T: rows in 3 groups, each row roughly a mix of its group's directions:
T (102 x 10):
[[ 3.88  2.52  1.31 -2.14 -0.89  1.26  0.05 -0.53  2.48  1.20]
 [-2.05 -0.29 -1.02 -1.08 -2.90 -0.65  2.96  2.79 -2.24 -1.01]
 [-0.59 -2.73  2.89  3.62  0.29  0.65 -0.14  0.29  2.82  0.14]
 [-0.41  3.96 -0.84 -1.82 -1.77 -2.71  0.58 -1.25  0.85  2.22]
 [-1.30  0.41 -1.91  1.74 -1.13 -3.12  3.04  0.05 -1.13  2.80]
 [-2.63 -1.36  1.26  0.20 -0.63 -1.48  0.25 -0.83  2.58  4.18]
 [-0.88 -0.07  1.65 -3.61 -1.25 -0.66 -0.37 -0.94  1.60  3.98]
 [-0.89 -2.81 -1.97  0.10 -2.07  0.88  3.45 -2.57 -0.97  0.88]
 [-1.87 -0.29 -3.22 -0.71 -2.28 -3.35  1.89  0.50 -0.98  1.52]
 [-1.82  3.24  3.80 -0.95  0.93  1.74 -1.87  0.17  0.30  1.09]
 [ 2.35 -3.35 -1.71  0.42 -1.49  2.02  1.56 -2.32 -1.83 -0.80]
 [ 2.73 -0.87 -2.38 -1.12 -2.03 -3.54  0.80 -1.48 -0.71 -1.65]
 [-0.02 -0.57 -0.82  1.58  2.25 -2.34  1.50 -1.20 -4.26  1.43]
 [-0.29 -0.99 -1.65 -3.07 -1.79  1.16  2.88  0.62 -3.07 -1.40]
 [ 0.11  0.65 -0.37  1.73  2.77 -1.02 -2.87 -0.10  1.93  3.70]
 [ 3.90 -0.11 -0.53  0.03  0.41  0.10  1.02  1.24 -0.20 -4.42]
 [-3.11 -0.75  1.33  2.01 -1.92 -3.28 -0.42 -1.51 -1.97  1.03]
 [ 1.78  0.55  3.73 -0.40  2.62  0.74 -2.33  2.46 -0.41  1.10]
 [ 1.21  0.25  0.94 -0.48  1.97  4.14 -1.48  1.31  0.94 -3.08]
 [ 2.05  2.53  0.12  0.73  4.02  0.09 -1.60 -0.50 -0.76 -2.68]
 [ 1.37  1.05 -0.61  0.53  2.72 -3.40  0.52  1.10  2.52  2.74]
 [-2.77 -0.42  1.13 -2.24  0.19  1.98  0.05 -0.17 -0.23  4.45]
 [ 2.49  3.33 -0.80 -1.10  0.80 -3.20 -2.16  0.48  0.53 -1.65]
 [ 1.38 -3.81 -1.74  2.65  0.13  0.89 -1.12  1.63  1.78 -1.88]
 [ 1.06  2.56 -0.03 -2.52  1.74  1.74 -2.04  1.93 -2.78 -1.49]
 [-2.13 -0.96  0.31  2.64 -2.80 -0.61 -0.52  2.29  1.46 -3.09]
 [-3.95 -0.82  0.57 -0.02  0.63  0.34 -0.86 -0.83 -1.61  4.09]
 [-2.88 -1.24  0.19  1.87 -3.67 -1.36  1.53  2.24 -0.65 -1.18]
 [-1.84 -0.36  1.32 -1.61  1.05  4.77 -0.88 -0.01 -1.33  1.92]
 [-3.84  2.84  0.97  1.08 -0.19 -1.30  0.48 -2.24  1.76  1.70]
 [-1.72  0.59  1.19  3.02  0.67 -3.27 -1.32  1.97  0.97 -2.52]
 [ 2.17  1.49 -4.12 -0.96  0.63 -1.40  1.03 -1.14 -2.89  0.00]
 [-0.53 -0.29  3.82  0.09  1.21 -0.95 -0.44  0.38  0.81  4.42]
 [-4.79 -0.56 -0.60  0.14  0.52  0.77  1.48  0.00  0.32  3.33]
 [ 3.80  0.54 -2.71  0.04  0.16 -1.62 -0.53 -1.12 -1.04 -3.25]
 [-1.64 -0.26  3.37 -0.26  0.99 -0.92  2.31  0.28  0.69  4.00]
 [-1.72 -1.83 -2.94  0.90 -1.51  0.51  2.34  1.58 -2.62 -2.19]
 [ 0.39 -0.77  2.02 -0.50  1.61  3.36 -1.77  1.66  2.73 -2.36]
 [-1.15 -1.91  1.02 -0.87 -1.14  2.09  4.62 -0.47 -1.80 -0.81]
 [ 1.62  0.38  3.07  1.13 -0.72  0.49 -1.52  1.21  0.86 -4.38]
 [ 1.09 -2.23 -2.81  3.52  0.88 -2.55 -0.66 -0.30  0.26 -1.89]
 [ 1.68  0.89  1.45 -0.31 -1.90 -0.18 -3.11  1.33  3.51 -2.18]
 [ 0.11  1.60 -0.22 -2.55 -0.56  1.31  2.74 -1.90 -2.26  3.24]
 [ 1.29 -1.36 -0.28 -1.61  0.04 -0.70  0.95 -1.72 -1.69  4.95]
 [-0.11  2.29  1.63  1.41  3.47  1.42 -0.68  0.78 -0.11 -3.58]
 [-4.19  0.79  1.02 -2.65 -0.25 -1.11 -0.04 -0.35 -2.51  1.99]
 [-2.64  1.13  3.70 -0.84  1.70  2.64  0.19  0.94 -1.50  1.48]
 [-2.74 -2.32 -1.71  0.82 -3.26 -0.78  2.55  0.63 -1.45  1.08]
 [-2.62 -2.25 -1.44  0.91 -4.11  0.05  2.15  0.22 -0.54  1.12]
 [-0.54 -2.69 -2.57  2.02  2.88 -2.61 -1.69  0.36  1.01 -0.74]
 [-1.83 -0.60  2.59 -0.94  0.60  3.74 -2.07 -0.73  0.01  2.72]
 [-3.27 -2.33  0.42  0.56 -0.27  1.40  0.45 -1.03 -0.26  4.23]
 [ 2.95  1.41  0.66 -2.15  2.75 -1.57 -2.45 -0.98  1.58  1.64]
 [-2.34  1.44  3.06 -0.60  1.99  2.28 -0.81  3.12 -0.60 -0.89]
 [ 2.63  0.80 -2.39 -1.45  3.52  0.30 -0.57  0.50 -1.84 -2.47]
 [-2.12 -0.54  1.59  0.06 -2.05 -0.75  3.05  1.42  2.06  3.20]
 [-3.63 -0.06  1.96  0.63  0.92 -1.32  1.20  1.73  2.29  2.87]
 [ 3.25 -0.36  1.47 -0.69  0.78  0.06 -3.52  3.06 -0.38 -1.44]
 [-4.56 -1.51  0.66  1.65 -1.16 -1.20  2.11  0.62  0.49  1.94]
 [-0.69 -0.71  2.95  1.49  1.48  2.38 -2.66  1.06  2.39 -2.06]
 [-1.12 -0.21 -1.86 -2.66 -0.73  0.83  3.84  1.14 -0.96  2.81]
 [-4.07 -0.18 -2.65  0.08 -1.17  1.15  1.39 -2.50 -0.68  1.70]
 [-3.18 -0.11 -0.57 -1.26 -1.62 -0.75  3.62  0.97 -2.41  1.68]
 [ 0.18 -1.24 -1.91 -1.65  3.71 -0.64  0.15 -1.82  0.34  3.51]
 [ 0.60  1.70 -2.51 -0.62 -2.30 -0.64  1.15  1.78 -2.48 -3.41]
 [-1.38 -1.83 -0.93 -0.66 -2.09  1.51  3.49  0.34 -3.31  1.22]
 [ 1.97  1.22  1.42  1.20  1.12  0.87 -2.06  0.67  1.28 -4.56]
 [ 2.17  0.69 -1.29  1.85  0.04  1.36 -1.23 -0.92  0.31 -4.83]
 [ 1.80 -0.98  0.12  1.54  2.73 -1.71 -3.33  1.11  1.35 -2.60]
 [ 2.29 -1.62 -0.66 -1.52  4.55 -0.60 -2.10 -0.17  1.00  0.91]
 [ 0.29 -0.99 -4.34 -2.13 -2.07  0.20  0.50 -1.57 -2.49  0.48]
 [ 1.42  2.08  1.60  0.94 -0.42  0.56 -0.61  0.30 -1.17 -5.08]
 [ 0.59 -0.66 -2.37  0.98  3.50 -2.95 -0.15  0.84 -2.56 -1.51]
 [-2.62  2.20  4.31  0.36 -1.71  0.02 -0.12 -0.38 -0.32  2.08]
 [-3.21 -1.45  1.89  1.31 -1.44  1.73 -3.50 -0.40  0.34  1.62]
 [-1.32 -1.27  2.95  1.96 -3.90  0.78  2.16 -0.36 -0.49  1.07]
 [-1.83 -2.30  1.97 -0.05 -0.41  2.04 -0.17  0.21  2.40  3.90]
 [ 2.00  0.28 -1.48 -3.13  2.81  2.38 -2.06  0.32  0.48 -1.92]
 [-0.13  0.91 -0.01 -0.39  2.69  2.49  1.01  3.52  3.04 -0.89]
 [ 2.93 -0.13 -0.60 -0.33 -1.60 -0.14 -0.63  2.21 -2.53 -3.82]
 [ 2.73  0.19 -2.06  0.24 -0.31  0.71  0.95 -0.03 -0.53 -4.93]
 [ 1.61 -1.79 -0.91 -2.59 -0.97  4.21  1.29 -0.62 -0.80  1.79]
 [ 0.83 -1.38 -4.26  0.19  0.14 -1.29  2.64  0.02 -0.34  2.88]
 [ 3.63  2.54 -0.92 -0.35  2.06 -2.35  0.89  1.08  0.96 -2.15]
 [-1.47 -1.38  3.31 -0.19  2.08  1.10  2.53  2.12  0.00  2.54]
 [ 2.70 -0.57 -2.71  3.23 -0.49 -1.33  0.54 -1.03 -1.74 -2.48]
 [ 1.98 -0.10 -2.34  3.64  2.25 -1.91 -1.74 -0.22  1.09 -1.50]
 [-0.02 -0.32  2.73  1.51  0.79  3.29 -1.10  1.65  1.72 -3.11]
 [-1.96 -3.84  2.24  0.13 -1.63  1.10 -0.86  0.67 -0.25  3.02]
 [ 2.72  2.04  2.03 -1.94  2.88 -0.69 -2.10  1.54  0.66 -1.58]
 [ 2.42 -0.92 -4.38  0.25 -1.13 -0.48  1.33 -1.57 -0.26 -2.48]
 [-1.07 -3.13 -0.50  0.01 -3.05 -2.80  1.09 -0.02  1.63  2.39]
 [ 0.65  3.02  1.84 -1.31  0.30  1.89 -1.83 -1.04  3.89 -0.02]
 [ 0.41  0.93 -4.64 -0.46 -0.58  0.45  1.53 -1.17 -0.97 -3.15]
 [ 1.76  0.95  0.89  0.77 -1.42 -0.27 -1.32  2.56 -0.85 -4.62]
 [ 2.17 -1.08 -2.33 -2.20  0.22 -1.71 -2.56  2.00  2.41 -1.54]
 [-2.17 -0.39 -1.27 -1.77 -3.09 -0.03  3.36  0.44 -1.54  2.21]
 [-1.71 -3.63 -0.58  0.98 -0.66 -1.52  2.09  2.04 -3.02  0.36]
 [-0.60  3.25 -1.79  0.08  3.95  2.13 -0.47  0.94 -0.69 -1.43]
 [-0.36 -2.69 -3.04 -2.27  2.20  0.16 -0.34  0.41  1.70  2.85]
 [ 1.14 -2.01 -1.62 -3.71  2.45 -0.52  0.92  0.49 -1.10  2.75]
 [ 0.94 -1.82  0.67  2.94  1.32 -0.29 -2.84  0.22  2.53 -2.87]]
which group is each row in? (one row of each group first):
[ 0.44  3.96  1.03 -2.39  1.73  1.13 -1.53  0.35 -1.36 -2.57]
D
[ 0.14  2.82  2.58 -1.69  3.47 -0.79 -0.62 -0.70  1.52  2.14]
J
[-0.19  2.40 -4.13 -1.22  0.24 -0.93  1.57  0.73 -0.20 -3.10]
S

[-1.61  1.67  3.10 -0.53  2.08  0.95 -3.04  2.22 -0.20  1.78]
S
[-1.20  2.48 -2.37 -0.26  1.70 -0.24  2.47 -2.63 -2.31  1.83]
J
[-0.19  2.22 -2.89 -0.22  1.11  2.59 -2.59 -0.38 -1.74 -2.60]
S
[ 2.20  3.58 -0.18 -1.09  0.22  0.16 -0.79 -0.38 -1.27 -4.07]
S
[-2.93  0.39 -0.04 -1.99  0.09  2.21  2.14 -1.22 -2.82  2.51]
S
[ 0.25 -1.01  2.54  0.68 -1.17 -1.19 -2.93  0.18  4.15  1.12]
J
[ 3.09 -1.05 -1.50 -1.38  1.25  1.01 -1.71  2.07 -0.30 -3.64]
J
[ 0.29 -1.59 -0.90  5.08 -0.47 -0.71  1.05  0.58 -0.41 -2.51]
D
[-3.76  0.79 -1.08 -0.83  0.32 -2.03  1.95 -0.52  1.41  3.32]
J
[-1.10 -2.75 -0.58 -1.03  1.62  3.74 -1.04 -0.10  0.55  3.12]
D
[-3.75 -2.23 -0.87 -1.31 -3.00  0.08  0.13 -0.20 -0.86  2.56]
S
